Look-ups in named tables: a row name and a column name give one cell, copied from the table.

favo
columns: reruzu, vosopen, movapim, zinubig, mif, vas, pebifep
doz: [47, 63, 161, 190, 63, 177, 70]
fomuta: [169, 201, 217, 197, 205, 211, 191]
dimu: [195, 170, 122, 107, 168, 110, 170]
tomegab: [202, 172, 83, 71, 171, 69, 173]
darap: [202, 172, 87, 75, 170, 74, 173]
suratad: [168, 197, 219, 198, 201, 213, 187]
tet: [168, 197, 222, 200, 201, 216, 188]
ralalil: [168, 198, 223, 199, 203, 215, 188]
kezud: [173, 219, 247, 211, 223, 230, 207]
sur: [37, 53, 161, 192, 53, 179, 60]
nokelir: [202, 172, 80, 70, 171, 67, 173]
kol: [166, 192, 227, 203, 196, 223, 183]
kopibuz: [168, 199, 229, 203, 203, 221, 189]

nokelir, movapim -> 80
doz, vas -> 177
dimu, movapim -> 122
suratad, vosopen -> 197
darap, reruzu -> 202
kopibuz, vosopen -> 199
suratad, movapim -> 219
nokelir, zinubig -> 70
kol, pebifep -> 183
doz, movapim -> 161
kopibuz, mif -> 203
kopibuz, movapim -> 229
darap, zinubig -> 75
dimu, reruzu -> 195
sur, movapim -> 161
kol, movapim -> 227
kopibuz, vas -> 221
Which row has the largest pebifep? kezud

risadem =
	fusobup	fola	gif	muk	zam	vuduz	pina	kur
buse	180	124	78	126	92	93	197	79
doti	182	121	76	126	93	92	198	80
kemige	220	103	97	151	79	87	187	55
mib	117	122	119	118	116	118	121	115
ris	209	123	91	146	91	91	194	67
gozilip	118	122	120	118	113	117	122	112
mola	217	96	91	149	90	90	181	69
zazopi	218	96	88	149	93	90	183	72
fep	221	98	90	149	86	88	187	64
tufoti	179	116	83	126	83	91	192	71

kemige, kur => 55
zazopi, vuduz => 90
gozilip, kur => 112
buse, gif => 78
mola, zam => 90
kemige, zam => 79
tufoti, muk => 126
ris, gif => 91
tufoti, pina => 192
mib, gif => 119
zazopi, zam => 93
ris, zam => 91
mib, vuduz => 118
gozilip, fola => 122
buse, pina => 197
ris, fusobup => 209
tufoti, fusobup => 179
buse, fola => 124
mib, fusobup => 117

Table soz
	nerebok	kes	mesutez	pov	beduf	ranot
nibede	96	138	122	131	130	143
gofezop	140	109	99	147	135	103
dofev	141	138	121	113	135	118
baz	184	61	130	199	140	70
kulaz	130	139	132	106	134	135
ledu	114	132	101	120	132	134
lezo	94	122	124	119	130	131
rif	119	126	137	105	133	146

kes of lezo is 122
kes of dofev is 138
nerebok of dofev is 141
mesutez of dofev is 121
kes of kulaz is 139
ranot of lezo is 131
pov of nibede is 131
pov of lezo is 119
beduf of dofev is 135
pov of ledu is 120
nerebok of kulaz is 130
pov of gofezop is 147
ranot of rif is 146
nerebok of nibede is 96
nerebok of gofezop is 140
beduf of baz is 140

Table rone
|  | gos | poz | pof | menifis | nipizuk | git | nis | mika |
|---|---|---|---|---|---|---|---|---|
| tur | 145 | 132 | 43 | 93 | 155 | 81 | 93 | 97 |
| mazuk | 114 | 123 | 18 | 165 | 69 | 87 | 93 | 93 |
| seline | 150 | 150 | 33 | 105 | 142 | 58 | 52 | 63 |
| goge | 100 | 126 | 39 | 214 | 33 | 84 | 155 | 32 |
| nonu | 154 | 93 | 71 | 93 | 157 | 91 | 103 | 81 |
| lefig | 109 | 87 | 21 | 148 | 98 | 72 | 88 | 61 |
| vake | 153 | 26 | 21 | 106 | 126 | 115 | 104 | 80 |
| zuz | 74 | 93 | 11 | 168 | 117 | 182 | 46 | 122 |

What is the gos of zuz in rone?
74
What is the menifis of seline in rone?
105
What is the pof of lefig in rone?
21
What is the nipizuk of nonu in rone?
157
What is the nipizuk of seline in rone?
142
What is the nis of mazuk in rone?
93
What is the menifis of tur in rone?
93
What is the nipizuk of tur in rone?
155
What is the pof of nonu in rone?
71
What is the git of goge in rone?
84
What is the nis of tur in rone?
93
What is the gos of seline in rone?
150
What is the menifis of vake in rone?
106
What is the pof of seline in rone?
33

sif:
|  | nef | laz | segafiv |
|---|---|---|---|
| ratunar | -7 | 7 | -21 |
| mebonos | 83 | -14 | -9 |
| mufom | 2 | -28 | -13 |
| finupo | -2 | -38 | -39 |
| dak | -53 | -25 | -34 |
| febeb | -61 | -18 | -33 |
| liko | 3 | -16 | -6 |
| tib | -62 | -34 | -39 |
| maf | -42 | -7 | -26 |
| sutum | -35 | -3 | 11 |
| zir | -61 | -29 | -5 |
| nis | -48 | -6 | -27 |
| ripi | -41 | -50 | -34 |

laz of liko: -16
nef of ripi: -41
segafiv of febeb: -33
nef of dak: -53
nef of tib: -62
nef of finupo: -2
segafiv of nis: -27
segafiv of sutum: 11
nef of ratunar: -7
laz of ratunar: 7
laz of dak: -25
segafiv of maf: -26
segafiv of zir: -5
nef of liko: 3
segafiv of liko: -6
nef of febeb: -61
segafiv of dak: -34
laz of mebonos: -14

